The rows below come in pairs that one turn or mirror swaps. Which row does each named row swap with?
tebi: [ 14  32  -2  16  12  10 -21 -18 -12   6  22 -46 -24   0  -7  18   7  -7
   0   6]
seme: [ 15  19  -2  -7   2 -20 -11  14  24 -13  -7 -25  13 -40   8  -6  15 -33
  19  22]
mamo: [  2   9 -39 -24 -20  14  -6 -15 -17  -5 -20  -1 -17   5  18 -19  20   7
  28   8]
fev: [  6  28  -6 -11   7 -25  -4  16  13   2 -12 -10  14 -46  19   2  16 -22
  25  25]
Mamop: [-17  -7  -4   2  16   1  31 -32   1 -11 -39  10 -14   8  -2   3   4   2
  22  -9]
zevak: [ 31  18  -4  20  12  17 -28 -29 -13  14  11 -23 -13 -12   4  23  20  -8
  -6  17]
nelu: [-36  -5  18  11   4  21  -2  20  19   0  12  27  -1  -9   3  11  20   8
 -24  19]
Gem: [-40  -3  20   9 -16   8 -11  12  15 -19   6   6  -3  -9  13  11  10  39
 -20   9]
fug: [ -6   8  -2   7  23 -16  18 -15   7 -15 -39  -5 -11  27   4  23   5   9
  15 -25]
ket: [ 23  15  -7  -3  15   1 -16 -24 -35  13  17   0 -24 -14  13 -22   8  34
  20  -7]
fava: [ 23   8  -1  14   9  13 -21 -28 -16  10  11 -38 -21 -18   4  18  18  -1
  -9  19]
zito: [ -5  29 -11  -7   7 -23   1  22  13   6   5 -23  -2 -44  13 -13  17 -19
  19  31]
gar: [-30   7  26  25 -18  17   9  13  27 -10   6   7  -2  -6  15   1  -2  22
 -18  10]
vasen: [-14   5   4   6  15 -21  17 -24  22  10 -37  -2 -22  10 -16  10  -9  10
  28  -6]
zivaz: [-37  10 -21   3   9  -7  21 -19   7 -11 -46   7  -4   4  -4  -5   9   3
  16 -15]
Fas: [-11   0   7  26   1 -11  -7  24  21 -16  22   7  13   6  12   4  36  17
 -31 -10]
vir: [ 16  26   4 -10  14  -6 -28  19  28  -2  37  12  18 -19  16  -9   1  -6
  35 -15]
dakem: [-24   3  -1 -15  17 -25  -5 -18  22  -8 -39   0 -14  13 -13  24  -3  14
  28 -13]
Nabem: [-29  -5  34  13   5  11   5   0  -3   0  17  12  13   6 -15   8  21  33
 -24   3]
dobe: [  7  -7  10  -3   8  -9 -21  31  10  19  48 -10  21 -25  -6 -22  12   5
  19  -3]
poga: [  3  -6  13  -5  16  13 -32  26  11   2  53  14   8 -13  21  -3   1  -4
  11 -18]
nipi: [ 10 -12 -36 -36   3  -2 -11 -14 -11   6  11 -22 -15   3  15 -23  -1  27
  18   0]
Bonab: [ 22  24  -8  -3   0 -22 -10  10  15  -8  -8 -10  16 -36   8 -16  21 -27
  17  31]
bobod: [ -3   3 -25   4  33 -33   9 -13   3   1 -35   5 -15  11   7   9  29   8
   7 -26]
Libul: [-12   5 -10  -4  32  -7  15 -41   4  11 -32  22  -4  11   0  10  -5  -8
  21  -6]
Moma: [-22   0  23  29 -12   7  -3   5  10 -15  17  24  26  -6  -5 -15   4  12
 -19  14]
fufod: [-29  14   4 -14  29  -9  21  -6   8  -6 -41  14  11  -1  -3   7   6  -4
  23 -22]
Zumin: [-24   1  -6 -13  14 -15   3 -20  20 -20 -46 -17   0  11   9   1  16   8
  13 -30]
Sulo: [ 20  33   4  14  10   3 -33  -8 -12   2   8 -46 -19   3  -9  21  -1  -9
   2  12]
Vil: [-36  -6  11  21  -6   9   1  -4  31  -1  23  11   9  13 -16  14  21  18
 -19   9]
lam: [ 15 -11   2   1  -5  26 -34  26  -5   7  44  -1  20  -2  12 -15   8  -3
  11  -5]
big: [  0  24  -6 -12   6 -18  -8  24   8  10  -2 -20  -8 -41  22  -1  13 -12
  12  41]
Kedul: [ -4  -8 -24   1  -4   7 -48  23  17   5  30 -13  19 -14   8  -2 -10   3
  25 -20]
Pud: [ 19  15   4  -5 -12  -6 -29  29   7  -4  37   3  17 -13   0 -21   2 -15
  39  -2]
gebak: [ 17  14 -18 -23  26  16  -3 -16 -24   9   2 -25 -15  -3  24 -17   0   1
  21 -31]
dape: [-25 -13  21  26  -2 -11  10  26  19  -5   8  13  13  -7  12  13  22  29
 -16  13]
gifi: [ 35   1 -21 -22   5   1  -8 -31 -31  -6   2 -17  -7  -5  20 -13   4  11
  24  -5]
poka: [-39 -17   8  23  16   9  -1  10  15  -9  18   3  11   7   2 -10  15  36
 -20  18]
fup: [ 22   7 -16 -13   9  15 -11 -19 -34  24  18  -2 -30  -7  22  -4   6   5
  30   0]
Tolag: [-27 -17  28  31  -7  12   7   8  28 -12  17  18  16  -4 -10   8  10   8
  -4   7]
belan: [ 26  24   9  16   4   9 -25 -26 -21   3  17 -35 -10   0  -2  24  14   5
 -11  15]
Tez: [ -2  -6 -14  10 -20  11 -44  13  23  14  30   6  15   5 -16  13  19  -3
  28   9]
zib: [ 14  -4 -11 -22  23 -17  -9 -12 -32   0   0  -2 -21  -5   4 -36   1  11
  32 -20]
lisu: [-35 -26  18  14  -1  -2 -14   1  27   5  11  -6  10  -5   3  13  32  33
 -20  -1]
daz: [ 23 -10 -24 -30  18  -2  -9  -5 -23  19  -6  -4  -5   1  10 -26   6  -6
  42 -10]
keved: [-16  10  -3  -2  22 -12   6 -14  -2 -13 -45   4 -16  18 -32  -1   4  -3
  17 -10]
nera: [-29   2 -19   3  44  -7   6 -10  21 -11 -35  -3   3  20  -2   1  -1   4
  22 -16]
gat: [ 17  -9  -2   2  -3  -2 -35  18  15   4  39   2  33 -30  15   5   4  -4
  29  -2]

Swapped with dape: fug
Swapped with gifi: gat
Swapped with lam: daz
Swapped with ket: vir
Swapped with Pud: fup
Swapped with mamo: Tez
Swapped with fev: belan

The rows below come in pairs that one turn or mirror swaps. Which row does each named row swap with?
Goko: [ -5  -7   3  -3 -28 -27 -14 -34 -33  12 -14  11 -16  10  -8 -14  32 -29
   0 -18   6  14 -14]
bezul: [  3   1  46  14 -19 -30  12 -36  14  -3  40  -6  -3   5 -35  -2  32  -2
  13 -17  19 -12   6]
loz: [ 13 -42   3 -14   5  -8 -10 -24 -14  -7  28   0   7   5  -2 -16  29  11
   4  -6 -15  -8   1]
niz: [ 28  35  30  -5  -9  12  -9 -16  -1  -6 -19  21 -19  13  23 -18   9 -22
  -8 -18 -27   1  -3]
vupe: [ 14 -13   7  -9  -6  12   1  -6  -5 -47 -13 -18 -34  30  15  -9  31  -8
  19  -6   2 -17  -6]
fos: [  2  -5   2   4  24 -16   1  -2 -23 -24  10  22 -26  30 -19 -31  18  -8
  23  17   0   9  -2]
ker: [ -7  33  13 -10 -26   3  -9  25  18 -28 -26 -12  -8  22   3  -3   9 -19
 -22  -9   9  31  13]
mal: [ 12 -14   3 -14   4   2   7   4 -13 -49  -5 -11 -36  29  -6 -21  33  -9
  22   1  -2  -4  -8]
filun: [ 37 -10  17   1 -57 -21  -3 -11  -1  -6  14 -46 -15 -19   3  -3  -9  10
 -30 -23   8   0 -18]
kab: [ -4  -3  -4  -7  -5 -13 -20  -2  22   0  -1   6  10   1  24  -7 -15  10
 -33  17  21  49  -1]
Kivun: [ 25   5  28   3 -40 -13  21  -1 -20  -2  27 -39  -1 -38   6 -14  -1  10
 -14 -19   6   5 -13]
viro: [ 19 -26  19 -18   2  -1 -10 -27 -11   3  18   7   7  16   3  -5  17   9
   7  -8 -26 -27   7]
Vom: [ -1  28  47  -3 -23 -30  -7 -38   9  -2  39   0  -7   0   0  -3  37   0
  25 -15  19 -12  13]
bidid: [ -4   3   4  14  18 -20   0   3 -28 -17  11  18 -26  25 -23 -27  13 -11
  16  27   0  12  -3]
Ruleg: [-13   6  -4  -9 -28 -45  -1 -29  -1 -37  31 -18  11   4 -31  -8 -10  28
  -8  -2  -4 -17   0]
fum: [  6   0  -6  -9  -7 -18 -29  -6  24   8   4  10  16  17  -2 -10  -5  -1
 -40  21   5  42   3]
nepe: [ -2  26   6  -4 -19  -1 -17  23  16 -33 -11 -20  -7  32 -20   9   8 -13
 -28  -5  19  38  13]
rar: [ 10  40  22  -2 -25  13 -10  17  19 -17 -19  12 -22  10  22 -16  13 -28
 -13  -5   3  22  -1]
zetuf: [ -2  -4   4   0  -6 -19  -8  21   9 -19  18 -31   2  36 -41  19  -5  24
 -21  -4  20   5   6]
Zilo: [  9  25   2  19 -32  16   7  -7   9  -6  11  -7  -7  -3 -11 -14 -32 -10
  -7  15  -9  28 -41]
Niki: [ 26 -18   6 -30 -31 -26 -42  -9   2 -16  -2 -38 -30   0 -19  -7  -7  -1
 -37  -2  12  16  -8]
mera: [ 13  16  26   0 -26 -25   5 -25  24 -16  15 -14 -17  -1 -25 -33  -1  15
  -9  49  39  35 -12]
toma: [  5   8  45  10 -19 -33  10 -36   6  -8  37  -7   8   3 -11  -3  43   4
  13 -24  17 -12  13]
virez: [ -5  25   3  -6 -24 -10 -10  32  20 -31 -16 -10  -4  35 -14   9  10 -19
 -23  -8  16  26  12]
viru: [ -4  16   2   2 -21 -40   9 -30  -4 -52  33 -18 -20   4  13   0  -6  22
   5 -25 -11 -16  -8]
kotaz: [ -6  10   6 -35  -2 -30 -51  -9  16 -10  -6  -3 -34  23  -2 -23   0  -9
 -15  10  17  29  -1]
lop: [ 15  24  12  11 -28 -45   7 -44 -13   3  -9  16 -32  -1  16 -35   7 -15
 -10 -12   0  12 -18]
nubi: [ 12   4   0 -10 -28  -5  -1  -7  18 -29  -9 -39  -8  -3  52   6   8  23
   2 -20  13   6  -1]
bam: [ 30   7  21   6 -27 -29  14 -12   9   2  22 -21 -13  23   1   2 -30  45
 -19 -23  14 -16 -11]
Sazog: [ 12  23  20  24 -13 -32  27  -6 -29   9  21  12 -23 -16  18 -29 -13   1
   5  11  -1  20  -6]
sak: [  5   8  45  10 -19 -33  15 -37  12  -6  36  -3   5   2 -23   4  34  -8
  10 -25  13 -13   7]
Dudub: [  8   2 -12  -7  -2 -21 -31 -10  26  -4  -2   9  12  26  -4 -11  -8   8
 -38  18  11  37   1]
nik: [ -3   5   4  33 -12   5   1 -19   7   1  34  12 -23   0 -30 -17 -10 -15
 -14  16   1  26 -32]
geb: [ 14  -8  11 -22 -16  -2  10 -11   5 -49 -15 -31 -18  17  29   4  25  15
  18 -20   4  -9 -14]
Sonum: [ 27  12  42 -12 -16   8 -12 -13  23  -2   4 -35 -22   6  -6 -20  -9  15
  11  32  38  35 -25]
Voz: [ 19   6  44 -20 -21   4 -17 -12  17  12   7 -39 -16   6 -11 -11  -1   9
  19  23  36  32 -30]
dov: [ 13  36  10  27 -44  20   4  -1   2  -4  16   4 -15   7  -7 -20 -22  -1
 -16   6  -6  27 -37]
lezed: [ 25  25  11  16 -27 -47   2 -44  21   6  -3  11 -36  22  18 -23 -11   7
 -11  -8   6   3 -22]
teket: [ 28   4  19   8 -23 -30   8  -6   8  -3  30 -34  -9  24  -6   6 -27  42
 -26 -17  10 -11 -15]
seni: [ 10 -38   2  -8   7   0  -9 -14 -22  -8  27  -3  12  -2 -10  -9  31   4
   6  -4 -20  -7   6]
pef: [ 10  -6  -2  -8 -32  -3  -8  -1  11 -34 -12 -34  -6  -5  46   8   4  26
  -3 -14  15  13  -7]
Nazor: [  1   2  -1  -4 -12 -14  -8  28  12 -17  16 -25   7  33 -34  25   0  14
 -22   0  19  19  13]
mutaf: [ 32  19  30   5 -22 -11  -2 -21  29 -11  13 -17 -17   4 -10 -34  -3  16
  -7  43  33  43 -15]
Fumul: [ -5 -22  14 -26 -20   4 -17  -8 -30   9   8 -27   3  15 -13  14  31 -17
  14  -7   9   1 -14]
Det: [  9 -11   2  -3   0   0  -5  -6 -21 -48  -2  -6 -31  34 -10 -20  36  -9
  29   3   0  -8  -2]
kip: [-10  33  44 -23  -9 -39 -17 -28   2   7  19  -5 -16   6   3  -5  35  -4
  20  -7  27  -8   7]
Dumag: [ 26  12  23  -1 -29 -17   2 -23  29 -15  12 -14 -22  -3 -17 -37  -2  20
  -9  43  32  38 -20]
Lotad: [-10  33  43 -10 -15 -32  -7 -32   0   1  24   0  -4   8   3  -1  36  -1
  24 -20  26 -15  18]
Tumo: [  2  24  15  29 -10 -37  20  -6 -29   9  22  18 -20  -6  14 -34  -7   1
   5  11  -7  21  -8]
Sube: [-18  20  -7  -2 -15 -35  -1 -33   6 -37  29  -5 -18   1   2  -7   0  23
  -1 -28 -10 -32  -7]
defop: [ 22  17  42 -10 -26   0  -4 -27  24  -8  15 -30 -14   5  -9 -21  -7  18
   5  31  39  44 -28]
bokug: [ 34  36  28  -4 -13  15  -2 -12   6  -6 -17  12 -12  13  34 -27   5 -18
  -4 -14 -15   5  -7]

Swapped with bezul: mera
Swapped with nepe: Det
Swapped with nik: Ruleg
Swapped with dov: viru
Swapped with virez: mal
Swapped with sak: Dumag
Swapped with mutaf: toma
Swapped with Sonum: Lotad

